128 stands for zero in the data rows.
Here are some points, each followed by its number:
[112  60 135  33 132 109  84 138 108 124 102 111] 0
[133 152 119 108 109 129 130 161 114 154 136 122] 1
[120 146 129 164 156 137 151 100 146  89 114 145] 2
[152 207 109 163  95 124 112 149  83 115 189 102] 3
[135  98 132  75 136 148 148 160  96 138 103 139] 4
[152 173 148  53 106 103  90 168  77 133 127 101] 5
[124 152 122 182 100 155 179 124 123 124 128 151] 6
[179 209 103 100  87  96  99 164  86 150 190 109] 7
[117 166 118 216 140 157 171 129 115 138 148 150] 8
[158 114 163 115 173 108 137 135 196  98 109 153] 9
[110 136 104 208  95 145 206 152 148 105 114 148] 10
[101  92 100 126 156 155 126  90 135 115 126 139] 11
[139 143 152  56 149 117  49  69  93  73  99  73] 12
[159 153 123 136 149 154 149 163 135 127 130 151] 13
[150 194  93 203 123 168 193 165 130 119 155 184] 14
[121 205 104 189 126 144 112 141 102 111 177 116] 15
[127  56 160  43 135 104  96  81 167  89  53 121] 16
[127  52 132  46 140 133 107 114 121 124 109 115] 17
[109  30 186   0 168 104  36  57 149  87  59  95] 18
[123 167 121 159  98 149 134 136 111 139 141 120] 19
[146 224 105 156  91 116 115 131 101  97 147 100] 20
[117  90 156  69 151 132 108 113 140 104 101  76] 21
[109 115 109  84  74 109 102 134 117 135 128 110] 22
[114 100 145 103 162 131 111 105 130 107 109  83] 23
[146 145 146  91 163 101  83  79 131  69 109  89] 24
[154 201 115 149 108 126 111 130  84  95 166  98] 25
[126 113 126  99 102 114 129 127 148 165 151 130] 26
[134 167 138 156 131 140  92  90  99 116 159 103] 27
[147 103 119  57 113 138 103 172 102 161 127 122] 28
[148 118 147 112 145 143 115 146 116 149 154 112] 29
[ 97  45 173  12 143 106  90 112 147 125  63  77] 30
[100  56 158  91 150 121 131  98 182 123  89 128] 31
[130 171  95  86 129 103 102 161  89 102 120  79] 32
[106 115 116 112 110 118 126 154 117 165 142 121] 33
[127 200 103 243 149 185 180 133 141 108 138 166] 34
[125 131 119 155 155 137 148 110 145  81 110 150] 35
[126 115 103 193 120 148 213 156 156 161 134 192] 36
[129 129 115  93 115 152 133 143 104 140 148 159] 37
[156 174 122 172 114 140 124 122 119 143 167 155] 38
[143 208 126 115 116 112  83 125  86 138 167  53] 39
[118 152 104 163 111 108 107 169 101 166 148  74] 40
[101  83 115  96 107 118 124 128 118 146 105 113] 41
[143 151 122 190 136 159 198 175 143 151 157 143] 42
[144 170 101  72 135  93  81 166 116 116 127 109] 43
[140 160 139  59 130 118  73 158  81  94  91  79] 44
[114 168  96 219 118 131 167 150 149 142 171 162] 45
[164 201 119 136  98 112 106 142 103 151 182  89] 46
[134 180 109 169 108 154 118 117 108 129 158 111] 47
[136 153 130 202 102 128 203 180 176 165 145 150] 48
[111  85 125 162 151 133 181 147 151 169 119 179] 49
[111  53 108 132 110 126 205 174 158 179 129 177] 50
[112  89 146 173 112 112 155 132 139 173 133 141] 51
[131  81 114  30 153  98  77  71 125  66  96 103] 52
[143 156 131  76 155 130  98 107 115  82 106  70] 53
[131  59 168   0 127  83  38  65 117  69  85  73] 54
[136 144 115 173 107 161 180 122 119 127 138 150] 55
[118  65 154  83 135 127 128 105 136 120  86 163] 56
[105   7 196   0 239 131  61  67 166  90  28  94] 57
[101 154 101 229 148 151 179 165 143 155 150 148] 58
[148 122 146  24 163 111  81 178 110 140 114  92] 59
[143 196 136 165 107 115 112 156  93 139 157  76] 60
[152 150 118 122 104 136 138 150 123 142 150 172] 61
[118 175 111 209 113 146 150 110 114 128 178 167] 62
[113 175  75 212  91 134 170 140 137 120 166 152] 63
[106  32 156  78 146  84  80  48 182 130  75 154] 64
[ 95  51 177 113 177 164 128 100 144  91  72 116] 65
[133 223 105 164 105 147 108 151  96 135 167  97] 66
[144 134 102 179 103 135 160 143 132 154 159 169] 67
[134 161 103  79 127 126  78 154  90 106 136  70] 68
[146  95 111 164 107 138 185 136 152 188 162 180] 69
[145 152 131 105 138 119 106 148 122 120 121  88] 70
[136 184 105 170 131 150 165 130 147 114 161 159] 71
[136 206 126 218 144 147 144 127 135 118 158 175] 72
[139 210  78 132 103 118 124 193 111 152 184  49] 73
[134 206 149 201 146 140 149 137 116 123 139 121] 74
[114  83 118 148 111 130 189 164 159 161 106 207] 75
[ 85  36 109  96 137 164 168 145 133 148  93 160] 76
[112  71 161  72 147  92  83  54 150  92  87 126] 77
[143 125 139 161  89 142 161 111 127 132 126 155] 78
[172 198 122 154 105 127 123 156  96 135 158 115] 79
[128  89 134  32 128  79  55 155 108 160 114  94] 80
[138 167  94 165  87 142 175 131 130 125 142 159] 81
[136 146 114 166 104 128 143 139 138 157 179 135] 82
[106  65 115 150  71 152 164 117 129 170 132 157] 83
[135 162 108 205 140 174 185 159 123 156 192 188] 84
[ 86  43 181 104 194 137  94  75 151  77  67  90] 85
[137 118 131   0 165 101  54 138  89 106  91  67] 86
[126 167  92 209 135 147 152 134 113 131 163 141] 87
[153 178 116 147  84 139 135 148 112 130 147 119] 88
[141 187  78 182  89 118 139 154 113 132 170 139] 89
[120 142 110 181 144 159 168 157 124 147 142 175] 90
[104  85 144 165 180 172 173 130 174 157 129 205] 91
[122  30 190  40 169  98  94  64 159 127  83 123] 92
[112  94 127 118 165 147 149 116 175  99  77 124] 93
[108 163 141 140 154 163 115  97 112  82 101  86] 94
[145 166 114 166 100 124 138 143 104 159 173 123] 95
[121  85 179 111 194 108  95  60 170  75  85 112] 96
[147 151 113 195 103 124 177 159 134 161 172 182] 97
[130 100 167  81 136 105 102 148 166 144 114  69] 98
[142 124 156 106 151 133  81 101 111 124 138 125] 99
[127 154 111 124 153 138  92  87 104  94 144 118] 100
[144 200  89 175 118 119 129 171 105 145 179 120] 101
[ 97  36 126 148 139 142 191 125 193 137  80 181] 102
[107  63 127 127 137 152 178 148 146 150 107 187] 103
[ 96  43 166  34 188  81  62  52 155  68  82  95] 104
[121 152 114 192 102 106 151 145 136 168 170 132] 105
[131 110 152  14 116 102  63 151 113 128 103  70] 106
[103  48 176  14 174  89  60  39 133  67  53  79] 107
[134  53 165   5 168 114  59  99 121  97  73 102] 108
New points follow, each followed by the numbers of its three nearest points above by angle, smallest number first.
[118 122  95 180  96 134 159 133 123 149 132 168] 36 67 97
[124 159 120 203 114 158 154 126 161 157 164 160] 45 62 84
[ 89  66 101  71 128 139 137 147 121 125 106 112] 17 41 76
[125  81 153  52  93  90  59 119 144 168 122 116] 0 80 106
[133 166  94 194 129 142 159 151 117 135 154 147] 14 45 87
[118 149 119 139  95 151 127 127 115 133 148 113] 19 47 88
[126 146 125  78 133 125  62 149  99 128 134  90] 44 68 86
[ 86  72 132 141 147 122 130  84 119 127 115 107] 11 65 85
[138 147 147  82 131  83  68 107 105 113 130  72] 12 24 86
[164 128 132 146 106 123 165 140 130 172 138 172] 67 69 97
[143 191 115 189 141 144 159 173 131 131 142 108] 42 74 101
[133  81 140 118 118 122 158 162 127 177 136 145] 50 69 103
[126 175 151 209 124 139 148 125 137 145 150 113] 8 72 74
[147 208 118 180 122 144 168 151 109  96 132 114] 14 20 74
[153 140 111 185  97 138 149 113 126 150 160 183] 62 67 97
[148 162 128 177  68 110 131 108 111 141 144 166] 38 62 78
[131 102 130 138 101 150 188 145 163 181 136 175] 50 69 75
[125  21 148  65 189 141 160 121 185 144  87 209] 31 56 103
[112 122 112 221  92 162 215 130 178 149 141 206] 6 10 36
[118  95 144  55 119  92  43 106  77 141 131  98] 54 80 106
[125 118  96 195 111 154 193 175 157 182 159 179] 36 67 69
[108 101 112 125  98 131 142 161 124 158 129 135] 33 50 83
[140 167  73 175  99 137 141 134 113 116 162 151] 63 81 89
[119  87 154 146 162 138 161  96 173 117 100 171] 91 93 102
[130 183 130 119  97 113  67 118  97 110 157  80] 25 39 68
[164 147 109 158 108 123 150 161 122 159 153 131] 82 95 97
[154 156 147 119 149 108  91  96 129  85 130 134] 12 24 100
[148 133 107  44 130 124 116 185  99 141 120 120] 5 28 59
[138 164 132 139 115 118 124 149  99 152 150  93] 46 60 73
[145 160 143 206 135 169 179 164 144 166 176 139] 42 58 84
[133  90 103 192 116 141 227 197 162 165 136 181] 36 50 75
[121 112 112 188 111 161 166 147 127 145 124 162] 10 36 90
[112  75 181 136 214 129 129  61 168  73  72 138] 65 85 96
[111 132 147 136  94 134 100  82  90 120 134 145] 27 99 100
[ 99  80 137  81 120 109  91 103 125 139  88  79] 18 30 54
[143 127 106 162  84 123 159 121 131 141 149 156] 67 81 97
[187 209 102 134 114 137 141 185  91 140 153 103] 79 88 101
[ 74  16 146  81 170 126 145  94 193  98  76 100] 31 65 85
[144 106 166 110 141  93 127 120 151 139 111 123] 64 92 98
[119 144 111  81 131 138 136 178 106 118 121 113] 1 32 68
[110 144 100 239 113 164 230 157 164 160 168 204] 36 45 90
[129 145 133 112 118 122  96 134 119 158 147  74] 39 40 46
[109  67 149 131 133 120 147 135 163 162 106 133] 31 102 103
[131 161  96 220 111 137 185 150 132 139 172 169] 45 63 97
[146 127 179  43 133  55  23  82  89  80 102  39] 12 24 54
[ 88 117  91 114 116 135 128 152 137 132 130 124] 22 33 41
[118 112 114 176  92 151 194 147 152 161 139 168] 36 48 69
[158 193  94 192 116 152 165 176 107 128 152 141] 14 89 101
[138 104 121  32 113 111 124 177 117 193 145 142] 26 28 33
[148 168 142 126 161 135 113 143 133 113 139 103] 39 53 70
[128 163 113 217 114 140 140 124 114 113 161 160] 62 72 87
[102  82 146 113 152 129 127 151 131 155 113 122] 30 31 76
[139 145 154  45 181  95  20  57  99  59 117  54] 12 24 53
[128 154 109 219 159 130 179 183 136 150 162 123] 42 45 58
[139 133 140  71 118 131  77 122  70  93  93 108] 12 44 86
[121 145 108 211 116 145 174 126 144 141 150 171] 8 45 58
[147 170 107 123  64 102 105 149 101 139 169 116] 3 7 46
[120 157 134 159 142 133 144 103 113 117 127 115] 2 74 94
[134 147 122 106 126 120  97 163 143 138 138  85] 43 68 70
[111 134 117 175 128 165 152 130 146 136 139 188] 36 84 90
[155 123 145  97 147 113 110 112 145  97 117 129] 24 52 96
[115 131 139 120 103 147 113 124 116 138 117 102] 22 44 106
[140 131 145  91  97  99 117 181 131 173 140 112] 1 28 33
[120 146  69 178  95 129 183 171 130 130 141 138] 10 63 81
[142 157 141 170 106 109 154 161 143 178 147 104] 48 82 105
[137 218  87 202 150 130 158 192 132 150 184 122] 87 89 101
[158 149 124  60 112 123  80 149  98 141 155 129] 5 28 43
[107  45 107 101 106 133 199 176 158 200 120 179] 50 75 103
[144 175 141  27 109  93  43  76  88  70 128  96] 12 24 53
[145 164 135  80 163 113  86  93 138  94 128 100] 12 24 53
[130 170 133 160 135 121 142 146 141 137 128 117] 48 72 74
[142 145 102 107  72 117 132 177 101 112 120  81] 1 32 73
[127 147 111  98 128 133 128 160 122 125 158 125] 1 7 73
[123 105 127 149 123 161 188 195 164 164 122 194] 36 49 75
[149 106 127  94  88 105 117 110 122 127 124 149] 22 26 54
[129 129 135 196 120 132 199 153 161 179 147 187] 36 48 97
[122 140 107 211 103 141 208 145 168 157 145 185] 36 48 97
[127  78 158  10 129  94  47 149 107 165 101 104] 0 80 106
[ 74  89 118 154 103 145 141 111 139 138 123 125] 51 83 102
[153 125 121 111  90 124 146 172 138 166 140 123] 1 26 33
[148 202  95 177 119 130 143 168 111 143 160 103] 66 79 101
[128 132 124 152 122 129 129 115 135 122 140 141] 62 63 72
[134 167 107 141 117 138 147 157 120 145 155  95] 66 73 101
[132 111 166 159 133 139 158  89 125 122 108 166] 2 78 91
[115 161 108 212 126 141 193 149 140 141 124 145] 8 10 58
[125  92 166  92 186 114 108 118 120  99  82 112] 57 85 107
[116 123 120  54 144 148  98 139  89 117 115  97] 44 86 106
[143 196  89 125 114 113  94 184  80 132 180  54] 39 46 73
[142 157 111  77 129 114  65 124  75  82 109 101] 12 44 68
[143 143 116 198 127 122 166 162 112 157 144 147] 42 58 97
[106 108  95 196 111 145 182 152 148 153 136 167] 10 36 58
[111  92 126 170  69 121 151 123 134 156 123 158] 51 78 83
[131 167 109 138 112 129 110 125  89 116 139 108] 3 20 25
[114 137 118 161  87 127 134 147 139 183 144 140] 67 82 105
[146 184 107 197 125 144 143 137 110 125 162 135] 15 72 87
[131 113  92 216 123 166 226 152 169 174 170 235] 36 67 69
[139 102 132 105  99  90 132 156 134 169 141 126] 26 28 33
[151 153 117 178  94 117 155 153 128 181 163 166] 67 82 97
[123 170 114 150 109 174 133 109 130 131 148 129] 19 47 62
[139 151 134 166 134 117 130 154 169 143 132 163] 45 48 97
[130 147 125 141 106 131 117 136 110 157 164 128] 46 82 95
[109  17 186  81 168 126  94  51 132 149 111 116] 57 64 92
[129 126 110 166  72 131 185 163 135 155 125 133] 10 36 48
[128 154 134  78 163 137  83 156  61 104 104  83] 44 68 86
[149 163 148  31 133  84  28  66  54  59 119  58] 12 24 53
[134 102 153  21  96 105  88 120 114 133 103  93] 0 80 106
[126  75 117 132 119 124 182 153 146 168 121 175] 50 75 103
[114 137 122  71  94  98  76 109  98 114 132 110] 22 54 106
[126 163 104 148  95 127 107 126  90 129 175  92] 3 25 66
[101  45 180  84 199 130 113  67 151  72  60  92] 57 65 85
[118 191 112 140  87 142 137 129 106  86 131  81] 20 25 66
[110  95 133 129 151 139 171 122 182 139 106 156] 91 102 103
[133 104 126 148 122 137 164 108 137 175 139 151] 51 69 83
[ 92 152 148 132 131 152 110 100 108 113 129  66] 27 39 94
[145 151 123  60 103 106  76 125  86 137 166 102] 5 7 68
[150 136 155 154 172 157 178 172 160 141 135 180] 13 42 91
[119 128 139 149 130 133 134 125 116 116 120 119] 2 74 94
[112  73 152  94 182 119 129  79 183 102 108 160] 31 64 96
[125  82 193  41 176  84  54  65 123  73  61  61] 18 54 107
[135 132 120 147  94 130 136 122 141 143 145 162] 67 69 97
[109  19 167  93 170 130 138  85 171 108  67 147] 31 56 65
[140 193 142 192 132 145 141 162 115 124 146  98] 15 60 74
